One turn moves each row of this set onto another row. After a few examples, where does it send each row asked below?
gez: [  1   0  12   4  33  -1 -22 -30  -5 -10  17 -12  63 -37 -19  13  -8 -31
  31  -7  -2]
pinet: [ 17  -1 -18 -29  -1 -16  39  17  29  -8  29  -6  24  -6  10  31 -11   1
  30  19   9]
nozof: [ -6   6 -47  26   7 -16  -3   1  27  -1 -30 -11 -32 -30 -23   6  -6 -31
  21 -17   6]
kad: [ 20  -4  22   2  28   1 -15 -17 -18  -4   0 -19  63 -30 -18   6 -11 -33
  15  16   3]
kegi: [ 36 -12  14 -17  25  -8  10  -8 -14   1  -1 -20  58 -21 -26   8 -16 -23
  13  22  11]
vovil: [ 21 -10 -13 -26   2   7  29   6  11  15  19 -14  39   3 -19  19 -31 -33
   6  37  19]
Daper: [  6   3 -43  22   4 -13   2  10  23   1 -38 -15 -34 -25 -25  -1  -8 -31
  13  -5  11]
rafeg: [  3   4 -36  30   3  -9  -3   9  20   1 -38 -14 -32 -25 -21  -3  -6 -34
   9  -3   8]
Timod: [  0   4 -47  20   7 -18   3   5  27  -1 -32 -14 -34 -25 -25   3 -10 -31
  17 -12   9]
Ropos: [-16  18  18  15   5  20 -17   2  15 -19  22  -1  36 -27  25  23   5 -22
  23  14  -5]
rizu: [  1  -2  -6 -12  36 -17  -9 -32   5  -9  28 -10  60 -33 -26  24 -15 -24
  44 -23   0]
kap: [ -8 -33   2 -15   2 -26   7   5  15 -43  -6   2  44 -14 -11   3  -3   0
   1  40 -12]
fidi: [ 25   2   4 -16  -8   2  31  25  11  -7   9  -9  28  -7  14  21  -8  -7
  11  41  11]
zoru: [ -5   8 -35  34   6  -6 -12   4  21   1 -35 -13 -31 -29 -21  -3  -2 -36
  13 -10   7]
nuz: [-27   9 -13   5  17  20 -19 -25  22  -1  43  -3  47 -19 -10  25 -19 -47
  29  -3  -1]
vud: [ 36 -16  -6 -31  25 -24  24 -11  -2   0  11 -17  52 -20 -32  18 -21 -16
  27   8  13]
Kivi: [ -9 -36 -11 -24   3 -35  14   2  26 -43   2   5  41 -15 -16   6  -6   3
  11  29 -12]
mup: [ -2   9 -39  27  16  -9  -8   0  29  -2 -33 -16 -31 -31 -23  -5 -10 -30
  22 -18  15]
tafu: [-20 -28   9  -3   5 -18  -9  -1  15 -47  -5   6  47 -21  -8   0   1  -7
   2  37 -17]
kunis: [  9 -10 -36 -33  10  -5  31  -7  27  11  38 -10  35   1 -23  27 -31 -28
  25  11  16]
Fon: [ -8   5 -24 -21   6 -13  22   1  38 -17  43   2  25 -18  14  39  -7  -3
  46  -5   0]
nuko: [-29 -27   5  -1  10 -18 -16  -9  22 -50   3   8  47 -25  -8   3   4  -8
  11  20 -20]
lov: [-14   6  10  12  11  32 -19 -15   6   4  23  -9  49 -17  -7  14 -18 -53
   7  23   5]
sabi: [  0  10 -35  28  16  -6  -7   0  25  -2 -35 -19 -32 -31 -22  -9  -9 -32
  19 -14  12]
Vuso: [  3   7 -33  26  15  -5  -5   3  25  -2 -39 -20 -32 -31 -22  -9 -10 -29
  18 -10  15]
Kado: [-27  16  -6   2  10   6  -5  -7  32 -20  41   3  32 -28  19  33   1 -14
  44  -9  -7]
tobez: [ 18 -12 -15 -29  32 -28  16 -22   9  -4  27 -13  53 -26 -31  24 -21 -16
  42 -15   8]
lizo: [-21 -34 -16 -22   8 -37   9  -4  32 -45  11   8  42 -18 -15  10  -3   2
  21  15 -14]
sofe: [-33 -28  -9  -9  10 -27  -7 -12  29 -49  12  11  44 -23 -11  10   1  -4
  20  10 -19]
badi: [  6   5 -40  20  16 -14   0   3  30   0 -35 -20 -34 -28 -22  -8 -12 -28
  21 -13  16]
faf: [  2   7 -41  21  17 -11  -1  -1  29   2 -33 -17 -32 -29 -24  -7 -11 -28
  22 -18  15]
Beg: [ -9   7 -40  32   7 -11 -11   2  25  -2 -32 -14 -31 -29 -22   2  -5 -36
  19 -16   6]
paze: [ 12  -2   9  -2   4  25   4   1  -2  10  12 -16  45  -5 -11  12 -24 -45
  -4  42  12]
res: [-16  -1 -34 -19  17   2   8 -21  32   3  49  -5  39 -10 -19  32 -26 -34
  37 -10   8]
tuma: [  6   7 -36  21  15  -8  -1   2  24   0 -38 -19 -32 -28 -24  -9 -11 -29
  17  -9  17]
zuzom: [  9  13  23   6  -3  19   0  17   6 -11   8  -8  35 -19  23  16   0 -19
   7  39   2]

vovil turns into paze
kap turns into tafu
Now these:
Beg turns into nozof
gez turns into rizu
fidi turns into zuzom

One turn moves each row of this set onto another row. After a few examples, where does it send each row asked below?
Muv: [-20   8 -41 -16   4 -12  27 -16  53  20 -14   1 -21  24  -8   2  15  27
 -18  -7  40  10  14 -24  32]
mif: [-28 -32 -36  23  -1   5  21  -8   4  18 -21 -11  29  11 -13 -12 -10   2
  28 -15  -4 -13 -28  -3  15]
sevar: [-44 -20 -47  -7 -14 -29   1 -23  18  -6   4   8  56  17  14 -39  -4  22
  10   3 -14   3 -12   6  -7]
saze: [-55  14 -23 -20 -30  -4  37  -3  43  12   9   2 -16 -15  33 -11   4  -4
 -32 -32  18   6   5 -14  -4]
vakar: [-61  20 -17 -16   0 -15  37  29   0   5   4   1  21   4  -8   5 -14  -3
   4 -39 -33  -6  24  -2  21]
mipur: [-34  18 -27  -1   4 -15  36 -20   3 -11  22 -21 -22  -4   4 -13 -10  11
 -52  -4 -41  11  12  23   1]
Mot: [  1 -27 -30 -24 -16 -15  18 -48  -6   3  -4 -21  48  14 -13 -16  -4  12
  -6 -15  -7  -7  29  21  -7]
boror: [-54  25 -18  -4  -1   7  46  21  11  11  -9 -12  20  12 -13  12 -17   6
  10 -20 -25 -22  19  -5  -1]
duz: [-46 -21 -42  -6  13 -49  22 -30  22  -9   4  27  42  24  13 -27   3  21
  11 -11 -30  -3   1   0 -10]
sug: [-22 -20 -22  22  10 -25  19 -32 -15   9   7  -6   0  -6 -22  18  27   5
 -58 -19   5  29  -1   6  10]
guli: [ -6 -17 -23 -49  -3 -23  19 -17  42  30 -13   1 -21  -4   8  -9  36   2
 -41 -21 -16 -23 -34   0   3]
koza: [ -2 -29 -39 -23 -10 -17   7 -43 -12  -1  -8 -25  41  -8   1  -7 -15  19
 -22 -39 -14 -16  20  -5   2]
Mekim: [-25  14 -21 -13   9 -27  38  -6   7  17   6 -28 -14  10   4  -4 -16   1
 -57 -16 -22 -13  38  30  17]
Seli: [-16 -12 -56  11  -1   8  18 -14 -12  17   6 -14  21  32 -22 -16 -19  25
  16 -13  -5 -18 -20   0  -1]
gud: [-16  12 -11 -30 -20 -59  20 -22 -11   3   1  13  24 -23  13 -22  -1  -2
 -13  12 -31  25 -26 -10  24]
vunas: [ -2   1 -21 -52  -8  -5  31  -1  31  20 -17  -3 -10 -10  17  -3  46   3
 -27 -30 -15  -3 -14 -22  -3]
teki: [ -9 -14   8 -23 -14 -64  18  -9   4  18  -1   1  27  -5  -3  -7  -8  -5
 -13 -19 -40  14 -26 -25  32]
zufes: [-45 -39 -41   2  -4 -42  -1 -19  -8  -9  18  26  39  17  17 -37  11  20
   4  -9 -19  -2  -2  -2   7]
fuza: [ -7 -42 -32 -27  -8 -20  14 -46 -16   5   1 -15  39   4 -12 -11   4  24
 -13 -18 -12  -3   8  28 -22]
gam: [-30  28 -24 -33   1 -11  -4  14 -22  35 -11 -18  21  -8 -13 -27  25 -10
 -27 -10   1  17 -17 -16  18]
nozus: [-43  -4 -38 -27 -41 -15  42   1  51  25  -1  -1 -17 -22  36 -22  -5  10
 -14 -27   0  14  11  -6  -1]
pevag: [-47  32 -27  -5   4   6  27  21  -7  12   7   2   1   3 -15   2  -6   3
   1   0 -32   2  18 -19   1]
purug: [-20 -39 -27  19  13 -17  13 -40   2  14  14   3  22   3  -6  20  21  11
 -56 -27   8  10  11  13  28]
gef: [ -4  -6 -10 -42  -9 -22  37   4  42  15 -18 -12 -27  -3   7  -8  48   5
 -19 -29 -19 -12 -20 -13   1]
fimi: [  4  19 -29  -8  -3 -13  34 -20  42  23  -6  25 -26  19   6  -6  15  18
 -26 -13  28  15   2 -13  27]
faraz: [ -3   6 -35 -16  -5 -16  43 -21  40  27 -12  20 -20   0   2  12  19  28
 -19   0  28   5 -18 -40  24]
Leb: [-47   7 -33  -9 -20  -7  38  -8  55  -3  -3   5 -19 -18  43  -3  16  25
 -21 -23   1   8   3 -10   3]
niz: [-16 -36 -12 -12 -17 -47  19  -7  29  36   7  22  -8  18  -3  12  12  17
   6  26  -1  29  15  -6  15]
Lofib: [-26 -18 -42  20   1  -8  24  -9 -13  19  -5 -13  20  16 -17 -29 -32  14
  10 -25  -1 -17 -27   9  -5]
keref: [-38 -40  -9 -13  -5 -58  21  -6  19  36  18  15  -5  20   1   2  -5  -7
 -20  19  -2  35  18   1  11]
Vik: [-36  13 -15 -28   1 -30   4  33  -3  38 -20 -28   8  15  -1 -17 -11 -16
 -15 -21   8  16 -22  -9  27]
vumud: [-29 -15 -16  -2 -23 -48  15 -15   0  29   7  34  -1  -1 -20  15  -2  10
  -6  24   6  38   2  -8   4]
nuku: [-45   0 -32 -16 -38  -8  36   1  51  -3 -10   4 -16 -28  33   2   3   3
 -31 -24  14  -4  15  -3  11]
vovon: [-21 -23 -36  16  -3  -4  27  -1 -14   0 -22  -7  28  21 -24 -35 -28  19
   8 -13  -7  -6 -28 -10   3]
dala: [-44   6 -22 -40   1 -14   0  23  -3  33 -17 -32  14   4  -2 -15  13  -4
 -23 -29  13  -3 -33 -22  16]
dobud: [-42 -33 -38  -9   8 -33 -16 -22  15  -9  16   9  38  26  12 -35  -2  15
  10   1 -17  -8  -2   1  -6]
Lotim: [  3   6 -45 -18  -1 -21  38 -10  42  26  -8  26 -15   7   6  -8  19  25
 -36 -14  23   9  -2 -36  29]
medev: [ -7  -3   9 -47 -14 -20  17  -7  34  32 -12 -10 -31  -7   9  -7  44   7
 -21 -13 -10 -18 -17 -18   1]
Pusa: [-12 -11  -7 -31  -4 -63  22  -7   5  10   1   7  30  -6  26 -29 -13  16
  -3  -9 -36  20 -42 -21  23]
vezov: [  0 -21 -38 -12 -23 -22  16 -34 -14 -10  -7 -17  44  19 -14  -4   1  10
 -20 -19 -22 -21  24   8 -10]
nas: [-21  15 -43 -10  -1 -17  55 -18  24   5   5 -14 -11   8  17 -13 -20  10
 -55 -19 -26  -1  21  37   5]
boped: [-24 -25 -11  26  24 -20  29 -20  11   9   8   9  19  10 -19  14   4  12
 -53 -22  -6  17  22   7  43]

Lotim turns into dobud
Leb turns into fuza
Now these:
sug turns into vumud
nas turns into purug
vezov turns into fimi
duz turns into guli
Mekim turns into boped

One turn moves each row of this set onto another row. After a few examples, where does it send each row asked below?
mut: [ 20 -18 -41 -14 -13  -7 -25  -5 -14  26  -3   2 -10  22  -5  14   1  17
 -11  10   2   2  -7 -18 -23 -15  14  33  24]
Keve: [-11   8 -14 -16 -17 -12  42  19  55  26 -18  -2  -5  17  35 -20 -24  22
 -20 -35  -7  12   8  18 -22 -10 -24  28   1]
Vipuv: [-17  35  18 -25  -2  25  15  21   6 -26 -15 -10  -1 -17   3  -8   5  19
  -5  -5  -5 -11  13  -1  26 -15 -41  42  24]
sol: [  6   5 -24 -52  -7  13   5 -10  -5  38 -16  22   4  26  13  20  17  25
 -20 -15  13  -7  35  35 -50 -15 -12  38  18]
Femo: [-18   9  19  19 -13  28 -15 -15  34  24   4   8  19  -4   2  -4 -28   1
   8  -1  33  24  25  15 -34  -3 -29  -7   8]
pipo: [-12  -8  13 -21 -10  11   3  28   1  -6  -6  -3  13  60  17 -27  13  43
  23 -21   9  23  12 -29 -23 -45  -2  22   8]
boz: [-16  31  20   0  25  -9 -27  16  22  -5 -19   7 -26  30   4  -4  23  42
 -21 -10 -14  -4  16  36 -13   1 -36  22  27]
Lor: [-19  34  22  20  11  21 -14  -9  19  20  -4   3  -7  32 -13  -4 -33   9
   7   2   2  16  30  22 -32   5 -28 -16  -1]
lub: [-17   5  -1 -24 -12  -9 -20  11   6 -19  10  22  28  25  26   2   3   9
   0 -12 -43 -24  28 -17 -62  -4  -4  30   4]
Ropep: [-14  14  15 -49 -12   9 -36   0   7 -27  28  18  16  15  24 -19 -27  18
  -2  -1  -3 -24  53 -14 -31 -20   5   8  18]
Lita: [-23  11 -13 -20 -23 -34  44  -2  -2   7 -15   8   5   0  19   8  -6 -18
  12 -24   3  14  35  -9 -26 -17  10  -8   6]
nifik: [ 14   2 -16  -9  23  -4 -25   7  33 -18   9   5 -14  21  26   3 -30   5
  18   2 -33  28  13  44  -4 -21  -7  24  30]
Bur: [-26 -25  -3   4   7  26  22  14   9  11   3  38  17  22 -10  14  24  -1
  23 -29   2  23  30 -27 -26 -11 -15  40  23]
Bokup: [ -3  14  45 -17 -29   0  14   9  30  15  21 -10  -5  31  22  -8   4  49
  14 -14   5  -5  13 -11 -16 -63  -3  25   2]
nute: [  0  -2   9 -18  17  31 -11  37  21  13 -11 -18  17   7   5   0 -14  21
 -31  -8 -22 -22  27 -12 -15 -31  20  34  54]
Zer: [  7  16  -7  -7  22   5 -18  -9  42   5  19  -5 -25  13  26 -13 -13   4
  34  -7   2  28  20  46  -7 -24   2  26  46]
Tazad: [  7  26  34 -18  -5  19  29   5  39  23  10  14  -3 -15   7   1 -25 -10
 -18  -2  -8 -31   2  19 -26   0 -28  27   5]
Fari: [-23  22   2 -34  -5 -16  27  17  -6  -3  11  15 -11 -26 -20 -15  14  37
  15  -2   1  12  -7  -3  -8  -9  13  -8  40]
Vap: [ -4  30  14 -23  -8  12   8 -10   4  10  31  11 -24   6  -7  -9 -25  29
  17 -28  54  22  16  22   4 -29  -5   5  11]
lom: [ 12 -12 -28  -4 -21 -27 -21  -1  10  -5  -4 -26   8   6  17  10  -2  49
  -6  -6  -5  20   5  21 -28 -48 -10   1  31]
davom: [-17  42  16 -36 -15 -18  22  17  -4   2   5  13  -4 -38  14   0  -4  29
   3   4   8   2 -27   9 -16   3   4  10  18]
vanok: [  0 -13 -43 -31 -37  24  30  15  33  27  -9   4   6   6  23 -31 -27  12
  -3 -29   9   3   9  -9 -21 -33  -9  33  12]
zug: [-17  26 -30 -53   7 -11  -5  29   3   6 -21  14  13  26  -4 -18   5  19
  -7  -6  17 -21  40  49 -28  -3 -17  19   5]
muzov: [ -6  35  20  -4   4  10  16  17 -11   0 -23 -12 -11  -2   6  22   9   6
 -24  -7  11 -26  15  -2  16 -12 -21  59  23]
Fero: [-29   4  12   0   7  38  17  34   5  -4 -19  53  29  20   1  18 -30   7
   3 -12  20   9  37  23 -28 -35  -6  28   9]
rufug: [  2 -37 -19  -3   7  27 -16  34  13  11  -7  16  24   2   9  -9   1   9
 -10  -9  19  12   1 -15 -30 -15  -1  70  39]
tuziv: [-18  21  -9 -28  -1 -13 -21  19  32 -31   8 -16   7 -13  15 -37  -4   4
  24  -6  -8   7   8  -1  27  -3   1   8   2]
zif: [ -5 -24 -23 -14 -24  -5   9 -16  -9   2   6  39   8  16  -7  30   1   5
   7 -12 -24  19   6 -27 -23 -13 -17   9   0]

Lor turns into davom
nifik turns into muzov
Now these:
Ropep turns into zug
Fero turns into Lita
zif turns into mut
Tazad turns into Vap
vanok turns into pipo

One turn moves each row of this set onto another row. After a few examples, where does it send each row asked below?
sed: [ -4   0 -11  20 -10   6 -30  15  38   2  16  12  -9  19]
defe: [-20   4  -4 -20 -23  19  15  55  29  42 -24  -9  20  32]
dabi: [-13  18 -17 -16 -10  27  55   8  37  41 -31 -16   5 -17]
vozo: [ -8   7  26  -3 -30  20  22  39  60  14  23  -6  17  -9]
nom: [ -7  18 -26 -22  13  21  31  12  46  46 -45   3   6 -14]
sut: [ -2  11 -13 -21  -5  23 -25  12  35  35 -28  12 -28 -28]
rep: [ -8 -23 -18 -16 -36  14 -18  22  22   0  -7  -1 -13  10]
Leme: [-21  26  20  29 -25  18  23   6  28  14 -28 -11  21 -38]
lorud: [-35  13   4  19 -26  20  12  -5  46   2 -23 -21  29 -27]
zusez: [-31  -6  -7   2 -10  15  11  47  28  19 -21   4  42  30]
Zolum: [-24   6   6 -15 -15   7 -27  35  27  33  -3  -5 -14  30]
salok: [-12  29  -6  13  -6  33  28  31  54  37 -54 -18  -5   2]
det: [-11  11  13   6  17  -5   2 -11  16  -1 -23  18   6 -27]
kasu: [ -1  43 -34   0   3  24  15  32  50  32 -45  -3   9 -28]
bik: [  5  19 -14  10  16  30  31  -5  54  43 -41 -16   1  -9]
ber: [  6  18  10   3  -8  26  10  -9  44  18 -18  -1 -47 -15]
lazap: [-31  15 -31  13 -14   9  13  43  32  15 -28  10  32  22]
Guzo: [-21  -1 -36  -1 -19   8  14  40  29  24   7   0  38  17]
teto: [  9  -3 -28   1   2  16   1  16  65  13 -10 -12 -30 -33]
lezi: [ -9  17 -18  23   9  21  47  19  64  45 -23  -6   1   4]
tor: [-22  33 -13  11  -8   9  13  50  45  24 -20 -20  22  33]
Dag: [  3   8  -5   7   1 -10   6 -29  17  19 -30   5   8 -14]
bomos: [ -5  17  -5   6   9  -3  -4 -24  22   7 -33  19   8 -15]
Fuf: [ 34   9  13 -10   2  -5   8   8  30  30  16   9  21 -19]
guge: [-16 -21  -5  -3 -36   0 -11  45  27   0   6   8  -4  13]
fim: [ -4  11  21  -6 -31  11  22  45  50  30  24 -25  23  -9]
bog: [-36  27  12  18 -32  18  23  14  39   0 -28 -18  20 -33]
Tiv: [-13   4  32  -6 -31  10  14  33  42  21  18  -4  21 -30]
rafav: [  9  26   5   9   8  -8  10 -22  23   8 -24  -1  31 -11]
ter: [  7  13  28  -4 -27  18  20  34  33  26  15 -28  37  -8]
Nize: [ -2 -15 -19 -19  -5   4 -33  43  30  23 -14  10  -7  11]
sala: [ -3 -18   7   9 -26   8 -36  43  26   3  -3   5 -20   7]
dov: [ 31   2  14 -15  -2 -12  17  10  27  30  16  19   6   0]
Sidu: [ 24  -8  -6  12  -6   9 -14  15  44  26  -3  -2 -36 -24]
Vikeg: [-12   6   2  17 -36   7 -31  46  39  13   0 -10 -14  18]
bot: [ -4  10  -9  -5  16  29  41  19  47  43 -45 -19  19  -8]
vut: [  4  11 -14  13  12  16 -20  14  53  22 -38   0 -28 -20]
Temi: [-19   1  -8   3 -28  22  23  23  26  34 -23   5  17  47]
bebun: [-34   5  -7  -1 -14  23  34  25  38  17 -28  -4  33  27]
voga: [ 26   6   6 -18   9  -6  -7   8  29  36  16   8  15  10]
Dizez: [ 24   5  -1   3   5  20  -6  11  45  29 -28 -16 -36 -30]
kipup: [-38  16  24  11 -21   4  18  -4  32   1 -15 -16  29 -18]
Satil: [ 14  10   5 -18  -2  23 -10  14  52  40 -14 -14 -42 -13]
nebip: [ 17   2  17 -24  15  -6  -2  10  23  20  18  -2  21   2]

ber turns into dabi
kipup turns into Tiv
teto turns into lezi
Now these:
lorud turns into vozo
bot turns into zusez
Leme turns into ter
Satil turns into nom
bomos turns into bog
Sidu turns into bik
sut turns into kasu
Nize turns into vut

